One turn moves every row onto another: examples first, then more rows asked
sile: [  0.2  13.7   8.4  26.0 -16.4  -2.2 -12.1  -1.0 -11.7  13.8 -16.2   3.7
 -16.5 -16.4   5.5  13.0   0.1 -15.1  27.7   9.2  11.6 -18.1   7.3 -10.3
   9.6  -0.3  11.1   6.7   0.1  20.7 -16.1   1.1  13.4  -5.5   9.3   6.1
  -0.6   3.9   8.2 -18.2  15.0   4.8 -20.7  -0.5 -11.4   2.6   9.8  -2.6
  17.7  -2.0 -16.2  -2.5  -8.4]
Vek: [ -4.4  12.4   3.7   3.5  -6.1   4.2  -9.7  -7.2 -22.4   9.2 -13.4  -8.7
 -16.3 -29.0   1.6   7.7   4.1  -7.1  24.6   8.2  24.1 -16.8   1.7  -7.6
   0.4   9.8  -2.1  -2.7   5.8  11.9 -10.9  -4.4   8.9  -2.4  -2.2   9.3
  -4.5   3.4  16.5 -19.9  16.5   6.8 -12.9 -13.0  -0.5   1.0   3.7   1.0
  22.2   7.7 -20.2  -2.8 -26.4]
Gegad: [ 12.8  21.5 -17.9   6.1  23.9 -10.4  17.6  -0.7  -5.9  31.0 -22.6  -5.0
   2.0 -19.5  -4.4   1.5   1.7  -4.6  17.5   0.1   2.1   3.6   4.6  -0.1
  -0.7  -1.9  -8.0  -7.6  10.1  -8.1 -16.7   3.0   8.0 -30.4   3.0  -1.7
  -1.3 -13.1  14.8 -14.8  11.3  -5.7  -9.1  -3.8  -6.4   2.7   3.4  -5.1
  25.8   2.7  -1.3   3.1  -8.6]
Kapor: [ -7.1  12.7 -15.1  14.9   8.4  -0.6  15.4  -4.6  -2.4  23.5 -36.8  -3.8
  12.5 -15.0 -15.3  10.3   3.0  -6.7  20.8 -10.0   3.6   0.7   6.3  19.2
 -16.4   2.3  10.1   1.2   0.1   0.1 -30.6  13.0  -8.1  -5.4  17.4   6.6
  -0.3  -6.8  17.6  -3.0   3.4   9.9  -8.7  -4.4 -15.3   4.9 -16.4  13.5
   3.9  18.2 -10.1   8.9 -23.0]
matir: [-16.6  -1.9  11.0   7.0  -1.6 -22.0   3.6 -17.8   4.7  18.0 -15.9   8.4
  -3.6  -3.9   1.8  -2.0  -7.0 -15.7  31.6  -4.0   5.3  -1.0  -3.0  -3.6
 -14.0  -8.4   7.5  -3.3   3.7  13.0 -20.1  -7.5  -8.1 -30.6   2.7   1.7
 -11.1 -12.9  14.3 -10.2  -3.5  -1.8  -3.1   4.9  -0.2 -10.0 -13.8  -9.9
  18.0  -1.4 -10.0   6.4 -18.5]
Toka: [ -1.4   4.8  -4.4  24.8   3.3  -0.2   7.3 -12.7 -15.2  19.1 -32.2  -3.5
  13.3 -26.5  -0.7   7.1   2.2  -4.5  19.9 -15.5  -4.9  -0.4  10.5  13.1
 -21.5 -17.2  14.5   4.4 -14.1  24.2 -18.8   1.9  19.1  -2.6  10.7   0.3
   4.2 -12.4  10.6 -23.9  10.3 -15.2  -9.3  -0.5 -23.4   8.7  -9.6  -9.3
   6.1  24.6 -11.7   3.6 -18.2]
pafu: [ -6.5  16.9  11.1  10.4  -4.6  -8.0  -4.8  21.5 -13.5  12.9  -5.1   2.4
  -4.8 -37.7 -14.9   8.9   4.0 -11.7  33.4   3.7   8.6 -21.4  18.3  -8.3
  -2.2  -0.9   8.6 -15.5  -9.4  17.4  -6.7   0.6  15.3  -3.6   6.1   6.5
   3.5 -14.1   8.2 -18.0  17.0 -14.0  -9.1   4.1  -8.0  -8.0  -2.5   5.1
  23.7  15.7  -5.3  -0.8 -11.5]
Rafo: [-13.0   0.0   4.1   6.8  12.2   4.6  21.1  -5.0  -1.7   8.3 -32.7  -3.2
   5.9 -17.2  -3.4   2.8  -5.1 -30.9  19.4  -9.4   4.2  -2.0   9.4  17.3
   0.4   5.4  10.2   9.1  -4.2   3.0 -33.7   8.8  -3.5  -1.6  10.0  -3.6
  -0.2  -0.1  27.4  -6.9  10.8   0.1  -8.9  -8.5 -20.1  -1.4 -30.4   7.5
  -1.4  -1.6 -16.6  -0.6 -14.0]
Luva: [  0.0  -2.0   1.0  16.1  -1.3  -3.5 -15.4 -18.2  -1.1  14.9  -1.8   3.3
 -15.7  -4.1  -0.2   3.9  -4.0  -6.6  21.4  -2.5   0.7 -23.1  -4.2 -14.5
   5.6  14.2   3.4   3.2   3.9  11.2  -2.8  11.1  13.7 -11.8   7.5   4.3
  -2.7   4.1   5.0 -27.6  23.0  -2.0 -12.2   8.3 -16.9  -1.1   3.9   1.3
  17.6  -0.3 -10.2   7.0  -9.2]
suge: [ -4.7   4.6   3.9  -4.6  -3.6   6.5  -7.3  20.2 -16.7  19.3  -3.5  -1.9
   3.1 -21.1 -18.7   9.0   1.8 -13.3  22.3  -9.1   1.3 -18.4   8.2  -0.9
  -4.2  14.9  10.1  -5.1  -1.3   7.8 -13.1   3.4  13.3   1.5  10.2   3.9
   8.2  -9.0  10.9 -27.7  30.8 -19.1  -7.0   1.6  -9.5  -8.4 -15.8   6.9
  16.0  15.2  -3.7  -6.5  -9.7]
rafed: [  8.3  11.7  -9.7  11.0  32.8 -13.6  22.7 -10.4   2.4  27.4 -18.6  -8.2
   1.3 -21.3  -6.1  -7.6   2.4 -10.8  23.7  -4.4   1.9   3.4   0.4   7.3
  -5.3   1.9  -7.9 -13.9   3.2  -9.1 -17.8  11.1   0.4 -28.6   4.7  -2.2
  -9.0  -9.2  14.9  -9.7   3.8  -5.0  -5.3   0.7  -9.9   4.7  -6.2   8.4
  14.6  -1.2  -3.4  10.4  -9.7]
Bor: [ -6.4  12.5   0.3  28.7  -7.1   4.4  -1.3  12.2  -8.4   9.1 -15.4  -0.8
  -9.3 -19.8   2.4  12.4   4.1 -19.0  16.2  -5.5  13.2 -26.6  13.9  -3.9
  10.0   8.8  14.8   0.7 -10.0   5.9  -9.8   9.8   8.2  10.4   8.8  17.7
  -1.2   1.5  14.2 -15.3  18.9  -7.4 -14.7  -2.1 -16.9   7.8  -4.1   8.0
   8.4  -5.6  -0.4 -10.2 -10.2]
falo: [ -3.3  16.0 -20.0  12.7  10.6  -4.5   5.6  -8.5  -4.6  24.2 -34.0  -1.8
  10.4 -18.5 -15.3  10.5   1.4   1.7  15.1  -8.8  -4.6  -9.1   6.7  10.3
 -19.8   4.1   6.5  -4.6   4.3   1.6 -17.9  10.8  -5.6 -11.0  19.7  11.2
  -2.7  -6.8  16.8 -12.5   6.5   2.9  -5.9  -2.8 -17.5   6.6   0.8  11.5
  17.9  28.8  -9.0   4.6 -28.7]
muzi: [ -0.4  -6.0   3.0  13.2  -3.6   7.8  -2.4 -15.1  -3.9  20.6  -6.9  -8.0
 -10.0 -27.0  -1.9  -0.8   5.2 -14.1  22.4  -7.0  -0.8 -24.4  -8.7 -16.7
  -0.2   5.0  -4.9   1.8   3.5   8.4  -8.4   5.3  18.1 -10.6   3.3   1.7
  11.7   3.4   8.5 -16.5  21.4  -1.0 -12.7   7.4 -13.4 -13.3  -3.1   8.7
  21.0  19.6 -21.4   6.2 -32.2]
boda: [-15.9  10.0  14.3  18.7   2.3   6.8  -0.3  -8.5  -8.1  16.2 -31.1  -7.7
   2.0 -19.2   3.2   0.7  -2.9  -9.9  18.4   0.5  -0.1   6.1  19.3  15.9
  -9.3  -0.9   9.6  -4.9 -11.6  17.5 -34.2  -2.8  -1.0  -2.3  -2.7  -5.5
  12.7 -17.7  29.3  -8.6  -5.8  -8.2  -6.4   1.5  -0.6   8.4 -10.3  -8.6
  11.7  -3.7  -5.4  12.2 -14.5]
bamu: [ -1.3  -4.8   9.7   5.1  11.3 -22.0   9.6 -10.1  -5.4  20.6 -25.6  11.7
   8.5 -12.5  12.3  -9.6   8.9  -7.6  32.0  -2.4   1.4  10.6  -3.8   6.5
  -7.6  -2.8  -4.0  -0.7  -9.6  17.0 -15.0  -1.1   5.6 -26.8  -1.5 -12.4
  -1.7 -17.8  15.4 -10.7  12.6 -15.6  -3.3   2.5  -2.1   6.7   0.6 -13.4
   8.9   0.3 -12.2  -0.6 -14.3]
tosab: [ -7.5   5.6   4.1  22.6   0.3   1.2   1.5 -17.5 -14.0  15.5 -32.6  -6.0
   9.2 -18.1   2.0   7.4   1.9  -5.2  22.2  -7.7  -0.5   8.0  11.4  18.3
 -19.4  -4.8  15.4   1.8 -20.8  24.7 -26.2   0.2  12.5  -2.5  -0.8  -4.2
   7.7 -19.0  14.7 -13.2  -1.5  -8.5  -5.3   2.1 -10.8  12.7 -14.8 -12.8
   6.0  14.1  -9.4   6.0 -19.3]
Pudub: [-10.8  -0.6  -6.0  13.3  30.7 -15.8  16.4 -25.1  10.1  10.9 -13.9  -8.4
   4.6 -27.3  -7.3  -5.1  -5.2 -10.4  29.1 -10.6   1.2  -4.0  -0.7   5.4
  -8.0   1.5  -3.1 -12.2  -1.8  -0.1 -10.0  13.0  -1.0 -21.6   0.7  -3.7
 -13.8  -5.2  19.3  -5.8   1.4  -4.6   2.0   0.4 -20.1   2.5 -14.9   6.1
  12.7   2.8  -6.0  18.5 -13.0]
zugo: [  1.2   1.4   4.6   6.1  15.6 -11.2   8.6  -1.2 -12.5  13.8 -34.8  13.2
  11.7 -17.2   8.6  -5.8   8.5   0.6  24.7  -3.4   4.2   4.9   7.1   4.7
  -2.0 -11.2  -6.9   0.6  -9.5  20.4  -8.4   1.4  11.2 -15.7   1.7 -12.0
   3.6 -19.7  18.3 -20.1  25.7 -21.4  -7.1  -3.0  -6.3  14.2   5.7 -10.6
   8.6   1.3  -4.8  -0.3  -8.9]
natet: [ -1.7   5.4   3.1   0.1  10.3   2.6 -11.6   0.4 -22.3   9.5  -5.0  -6.6
   1.9 -30.4 -28.8   9.1  -6.9 -12.1  32.0   4.5  -0.8 -16.1   5.5  -4.1
   3.0  10.8  -2.2  -2.4   4.2  13.7  -8.3  11.9  17.1  -0.1  13.8  -6.4
   2.2  -4.3   5.2 -26.5  27.2  -2.4  -8.3  -0.7 -19.9  -4.9  -4.6   9.8
  20.6  15.1 -14.1   7.6  -0.7]
kiv: [ -8.7 -10.5   8.7  16.1  -5.2  10.4  13.3  -1.6  -2.2  11.9  -9.5  -3.6
  -2.5 -21.4 -21.3  -4.8   4.0 -20.8  14.5  -1.4   8.1 -21.3  -6.0 -14.9
  -6.3  -8.8  -9.3   2.1 -10.8   8.0   2.8  10.3   9.9   5.5  13.7   6.4
   8.2 -11.7   8.2 -18.0  23.0  -7.5 -11.7   5.3 -22.4   0.8  -6.4  13.3
  13.6   7.5   1.1  -2.0 -12.9]
tivi: [-20.0   8.1  17.6  18.6   1.1   6.4   0.6  -5.7  -3.1  16.9 -29.6  -1.7
   0.8 -12.3   1.0   0.4  -7.1 -15.4  18.3   2.1   0.7   0.2  18.6   8.4
  -3.1   1.8   8.3  -6.3  -8.9  13.5 -36.5  -6.0  -1.9  -6.6  -5.2  -4.6
  12.9 -15.2  27.4  -9.4 -10.0  -6.9  -8.9   4.0  -1.1  -2.1 -12.6  -5.6
  15.8  -8.9 -11.5   9.2 -12.2]
rol: [-11.3   1.9  -4.3   5.4  10.7  -0.8  25.8  -2.1  -1.2  15.5 -32.8  -8.3
  12.2 -19.5  -9.2   5.1  -2.5 -23.5  22.2 -12.4   3.1   2.5   4.0  19.6
  -5.9   0.5  10.2   9.8  -3.5   1.9 -32.9  11.7  -4.6  -1.8  15.6  -0.5
  -1.7  -3.2  27.1  -1.1  11.9  -1.5  -9.5  -9.6 -20.3   2.3 -27.6   4.7
  -0.9   7.4 -13.0   1.8 -14.6]
Geton: [ -7.8  -0.1  -1.5  19.0  -1.5  -8.2   1.8   1.0   1.6  24.4  -6.2   2.3
  -5.7 -18.2  -9.0   6.7  -5.9 -18.5  14.2  -4.2   9.3 -19.8  -4.1 -11.5
   2.6  12.5   5.0   4.4 -10.0  -4.3   0.4  17.7  15.6  -1.3  10.8  12.5
  -2.5   6.9   7.4 -20.9  27.6  -6.4 -17.6  -0.4 -32.9  -3.4 -10.3   9.8
  11.6   1.8  -6.6  -3.8  -3.5]
lutu: [-11.7  -0.1   9.2   3.1  -2.8 -22.4   5.9 -14.1   2.1  22.6 -17.7   9.1
   0.6 -11.4   4.6  -4.4  -0.2  -8.7  33.4  -4.2   2.8   7.8  -4.2   2.2
 -15.3  -8.7   3.1  -0.7   2.8  14.3 -22.9  -7.5  -3.9 -33.9   3.0  -6.0
  -7.6 -12.5  16.0  -8.0   2.9  -4.6  -3.1   3.3   2.5  -6.4  -7.8 -17.3
  16.6   1.3  -8.5   6.7 -18.5]
vop: [-14.8  -4.2   0.3  14.8  28.2 -17.8  13.9 -27.4   4.3   4.7 -14.3  -4.2
   4.5 -26.3  -4.0  -2.5  -9.3 -18.0  30.3  -9.9   3.0  -8.5   2.7   3.6
  -5.5   0.9   3.0  -6.3  -1.5  -0.9  -8.7  11.1  -1.4 -16.8   0.5  -0.8
 -15.9  -1.9  19.4  -8.7   0.6   1.3   3.0  -1.5 -26.1  -2.5 -23.3   9.6
   9.9   0.3 -11.7  15.7 -11.6]
Ratim: [ -7.8   4.3   1.2  15.5 -13.1   5.3  13.0   9.6 -25.5   7.4  -6.1  -8.0
   2.3 -22.2  -6.9   7.8   7.8 -12.0  21.9  -1.0  25.9 -17.1   1.3  -4.3
   2.3  -9.1  -0.7   0.5   3.4   2.2  -4.0  -3.3   9.9  11.7   1.5  14.4
   2.6  -9.4  14.0 -16.9  13.9  -1.0  -9.4 -12.1 -10.5   6.0  -4.3   0.1
  14.5  -9.5  -3.8  -3.8  -2.3]
zum: [  5.9  10.4  -0.4   4.4   0.4  -6.0  -2.6   8.1 -20.5  -1.5  -3.0   0.6
  -6.5 -25.0 -14.9   6.7   4.6 -14.2  43.2  -5.8   0.0 -26.4   8.8  -8.0
   6.2  -3.2   4.4  -3.5  12.9  21.0  -9.2   3.4   9.9  -9.2  19.3   2.6
  -9.1  -8.6  -0.4 -16.9  24.4  -3.3  -4.1   4.9  -5.9  -6.9  -1.1   1.2
  17.2  12.8  -9.1   1.6 -13.9]

rafed -> Kapor
falo -> Toka
Now these:
boda -> lutu
pafu -> zum
Bor -> sile
Ratim -> Vek
tivi -> matir

One turn moves every row onto another: examples first, then more rows asked
Fen: [-5.3 -5.5 -7.7  5.8 -6.2  0.2 -3.0  2.7  3.6  1.4 -0.7  9.6 11.1 14.5
 -6.0  2.1 22.7 -0.1]
Vekin: [  1.1  -9.0  -6.5  11.4 -23.7  -4.1  -1.5  11.3  -8.3   6.1  13.8 -12.9
 -11.8   9.3   2.0  17.3  -2.6   5.0]
ropuv: [  3.3   1.3   0.1  -1.7  17.0  -9.1  -1.1   3.6 -10.2   6.0  -4.8  -2.8
 -14.0  -2.3  -7.5   2.2  -5.0   6.5]
Fenim: [-12.2  -0.4  -7.3   8.7 -14.3  -4.3  -8.1  -7.4  11.1   1.8   1.9  11.8
  11.7  11.8  -1.4   7.6  15.1   1.7]
meve: [ -7.6  -1.4 -12.8  15.2 -18.5  -2.7  -6.7   8.7  10.5  13.6   4.0  -0.1
  -2.6  13.4  15.7   4.7   3.0   5.9]
Teni: [ -0.9  -1.0 -11.5   0.2  -8.5   2.7  -2.0  -1.0   8.4   2.3   3.6  12.0
  12.4  15.1  -3.9   3.9  19.4   3.9]
Dosap: [  6.0 -12.8   5.1  18.0  -7.7   0.2  -5.4  -6.8  -8.2   3.5  15.1   8.4
   4.4   3.5  -9.3   8.0 -20.1   0.3]
duv: [ -1.5  13.1  -7.7 -11.1 -17.6 -12.2  -4.0  -6.1 -20.2   5.0   1.5   0.1
   7.1   4.8  12.7   0.9  -5.7   7.7]
Zat: [  8.7   8.8 -12.0  -6.1  16.0  -1.2  -8.2   7.1  -9.1   7.7  -2.5   2.0
 -11.4   0.3  -6.5  -0.1  -0.7  10.7]
sikik: [ -4.6  -9.8  -4.1  20.0 -15.0  -7.9 -15.4   8.0   1.0   4.4  15.1 -11.1
 -12.3  -2.8   5.7   8.0   1.1   4.3]
toku: [-14.3   6.2  -8.8  -0.7  -6.2   8.7  -5.4  -5.8 -23.7 -19.2  -5.3  10.0
   3.7  -6.1  -0.9   7.6 -10.5   5.9]
dafel: [ -4.7 -12.3  10.4  19.5  -7.8  -4.9 -12.0  -6.5   1.9   3.6  13.7   8.8
  -0.8   0.7 -11.0   9.0 -11.7  -3.8]
lop: [ -4.7   7.1 -13.9  -0.1  -8.2   1.6  -2.2  -4.4 -22.4 -18.3  -1.8  21.7
  -1.7  -2.6  -4.6   6.8 -11.7   9.7]
Bupi: [ -8.0  -4.3 -12.2  18.2 -14.7  -7.8 -11.5   7.2   9.7   6.2   5.0  -6.1
  -6.8   6.8  16.1   8.1   5.1   9.0]
lugum: [ -0.4  14.9  -9.5  -5.9 -15.8 -12.2  -4.6 -10.4 -15.7   4.0   6.9  -1.1
  10.1   7.3  13.6   5.9 -11.4   9.0]
zoz: [  5.8  12.9 -15.0  -3.7 -12.7  -5.6  -9.6  -5.2 -25.5   5.6   3.8   1.6
   4.6   1.5   7.6   2.3 -15.1  11.3]
gozed: [ -3.2 -11.6  -5.3  21.9 -13.5  -2.4 -10.8   6.8  -5.0   8.9  14.8 -12.1
 -12.8  -2.1  -4.3   6.2   1.8   0.5]
pif: [-11.8   6.2 -11.6   0.4  -4.2  -2.4  -0.6  -7.4 -23.6 -12.3  -3.1  16.6
   2.7  -2.5  -2.4   9.0 -18.0  11.4]
tezu: [ -1.5   7.2  -7.9  -8.6   0.9   3.8  -3.7   6.1 -10.6 -15.7  -0.2  26.5
 -10.3  -2.2  -7.4   3.6  -5.8   7.6]
nili: [ -7.6   9.0  -3.9 -16.9   4.0   1.8  -5.8   8.9  -9.7 -10.3   3.4  21.0
  -7.5  -2.7  -9.1   2.5  -0.2   7.3]
kiko: [  4.7   4.4  -1.3  -2.9  19.6  -7.9  -3.7   2.3  -4.5   4.2   2.8  -5.4
 -12.1  -0.6 -10.6   5.3   0.0   5.7]
Faz: [-10.4   7.9   0.4 -12.0   4.2  11.7  -8.4   8.7  -5.6 -14.0  -3.3  17.6
  -6.4  -3.4  -1.2   2.9  -8.0   4.5]
Gugi: [ -5.9   2.7   1.4 -10.9   0.9   1.1   4.3  13.4  -7.4 -18.1   4.8  13.7
   1.1  -3.5  -7.8  13.0 -13.2   5.4]
kisa: [ -4.5 -12.4  -0.2  12.9 -20.4   5.8 -15.5   5.0  -5.2   8.5  11.7 -10.6
 -18.0   1.1   1.5   7.7   1.0   3.3]
bire: [ -1.1  -6.6 -11.4  10.4 -13.6  -2.7   2.4  15.1   5.3   9.3   2.9  -8.5
 -13.0  16.2   6.2  16.9   2.5   8.7]
zivor: [-11.6   5.1 -10.4  -5.8  -6.0  -0.3   7.9   4.9 -13.5 -21.8  -1.7  11.0
  10.4  -0.8  -3.8  16.2  -8.2   8.5]
lif: [ -9.7  -6.8 -11.3  14.8 -16.1   5.4  -8.8   2.3   5.6  10.5  -4.5  -4.8
 -11.2  12.6  14.2   9.1   3.3   9.6]
pup: [  0.5 -13.8   9.0  18.8 -12.5  -1.5  -7.3  -1.6  -8.5   4.3  11.7  11.2
   6.0   7.0  -3.6   4.5 -18.9  -3.5]

zoz -> dafel
meve -> pif
Now these:
duv -> pup
lop -> sikik
Gugi -> bire
lugum -> Dosap
Faz -> lif

